Small tables with named rows and columns. After each table, cells are looked up by row and column.

Table tesus
         kezu  kiten  pon  lam  dag  pez  naz  nunifik  narod
fodori    183    104  104   96   98   59  134      123    181
fav        50    145  144  135  131  162  177      214    128
pakonov    49    110  116   90  142  155  152      136    176
mufomub   116    106  188   93  158  163  144      107     89
rivum      74    155  149   98  172  103  139      187    137

dag of fav: 131
naz of mufomub: 144
dag of fodori: 98
lam of rivum: 98
kezu of rivum: 74
narod of fodori: 181
pez of rivum: 103
nunifik of pakonov: 136
nunifik of rivum: 187
kezu of fodori: 183

rovipob
|  | pifi | kevo | fip | divane | bizi | deze | gigasum | fanaz | pak |
|---|---|---|---|---|---|---|---|---|---|
| modege | -24 | 39 | -2691 | 1296 | -4765 | 2261 | 663 | 1366 | -4005 |
| sarebar | -3228 | 2093 | -420 | 3008 | -3000 | 1337 | 2648 | -32 | -1439 |
| sizef | 296 | -2794 | 1416 | -902 | -1517 | -971 | -1098 | 1292 | -99 |
| tem | -1906 | -742 | -2373 | 2423 | 4961 | 243 | -253 | -1940 | -2419 |
| lod | 3882 | -911 | -201 | -3665 | 1867 | 1569 | -2994 | 100 | -562 |
| zof | -3664 | -1133 | 1743 | -2837 | 3144 | -1442 | -1376 | 3454 | -127 |
| ral | -3654 | -1451 | 4006 | -2161 | -469 | -2494 | 780 | 2992 | 2584 |
| zug | -1449 | -512 | 3017 | -3207 | 2373 | -406 | -2475 | -1489 | 1073 |
| suga | -2057 | -276 | -240 | 1142 | -841 | -160 | -104 | -7328 | 1531 |
| vami | -2599 | 42 | -2325 | -2427 | 2121 | 1200 | -1259 | 5020 | -4552 |

suga, deze: -160
lod, fip: -201
tem, deze: 243
ral, fip: 4006
zug, fip: 3017
sizef, divane: -902
zof, gigasum: -1376
ral, kevo: -1451
zof, kevo: -1133
zug, gigasum: -2475
sarebar, fanaz: -32
vami, pak: -4552
tem, fip: -2373
ral, bizi: -469
vami, bizi: 2121
zof, fip: 1743
sarebar, gigasum: 2648
zof, divane: -2837
lod, pak: -562
modege, divane: 1296

gub
columns: pof, mup, lom
tukuf: [-5.2, -37.8, 30.1]
fibugi: [-8.7, 10.6, 5.9]
luzam: [-3.9, 7.2, -0.8]
ligege: [-17.9, -24.9, 6.6]
vokesep: [-10.4, 55.5, -45.9]
kemed: [-23.1, 2.1, -36.5]
ruv: [-7.0, 2.2, -34.1]
gikuv: [2.5, 33.0, -12.7]
gasifeg: [-6.5, -59.2, -15.5]
teb: [-4.2, 13.2, 24.1]
remiva: [-1.7, 4.4, -50.1]
dev: [-10.3, -30.0, 3.4]

vokesep, lom => -45.9
fibugi, pof => -8.7
kemed, mup => 2.1
dev, lom => 3.4
luzam, mup => 7.2
luzam, pof => -3.9
Row with the largest lom: tukuf

meki:
|  | logof | tuf | lebin | dor | nuf |
|---|---|---|---|---|---|
| vomase | -3.9 | -86.9 | -55.4 | -92.1 | -64.8 |
| fodom | -8.1 | -49.7 | -26.0 | 10.8 | -78.5 |
| dilu | -36.6 | -75.2 | -45.0 | 9.8 | -51.7 |
| leg | -33.3 | -87.0 | 40.2 | -27.0 | 50.2 |

vomase, lebin: -55.4
vomase, dor: -92.1
vomase, logof: -3.9
dilu, tuf: -75.2
leg, nuf: 50.2
vomase, tuf: -86.9
leg, tuf: -87.0
fodom, lebin: -26.0
dilu, nuf: -51.7
vomase, nuf: -64.8
fodom, tuf: -49.7
leg, logof: -33.3
fodom, logof: -8.1

Table pulop
        sus  sumepi  mipok  mede  fof  tebu  mepoka  zutelab  zibov
sug     -33      46     60    37  -14   -13       0       21     37
tak     -15      13     -6    40   50   -13     -40        6    -28
kolu      9       8      8    18   13     1      10        4      9
nitugi   18       9     14    12   13     0      13       10      9
tabib     4      85     37    -6   73   -38      46      -23    -57
kenir    42      24    -24    24  -57   -45     -46        6     -1
bolo     49      30     30    -8  -29    36      46      -19    -47
fazu      8      -9     70    -9  -31   -22      29       55    -50

What is the mipok of tak in pulop?
-6
What is the mipok of sug in pulop?
60
What is the sumepi of bolo in pulop?
30
What is the mede of tak in pulop?
40
What is the sus of kenir in pulop?
42
What is the fof of kolu in pulop?
13
What is the sumepi of nitugi in pulop?
9
What is the tebu of kenir in pulop?
-45
What is the tebu of fazu in pulop?
-22
What is the mipok of kenir in pulop?
-24
What is the zibov of fazu in pulop?
-50
What is the sumepi of fazu in pulop?
-9
What is the mede of kolu in pulop?
18
What is the tebu of sug in pulop?
-13
What is the fof of nitugi in pulop?
13
What is the mepoka of kolu in pulop?
10
What is the fof of tabib in pulop?
73
What is the zibov of sug in pulop?
37

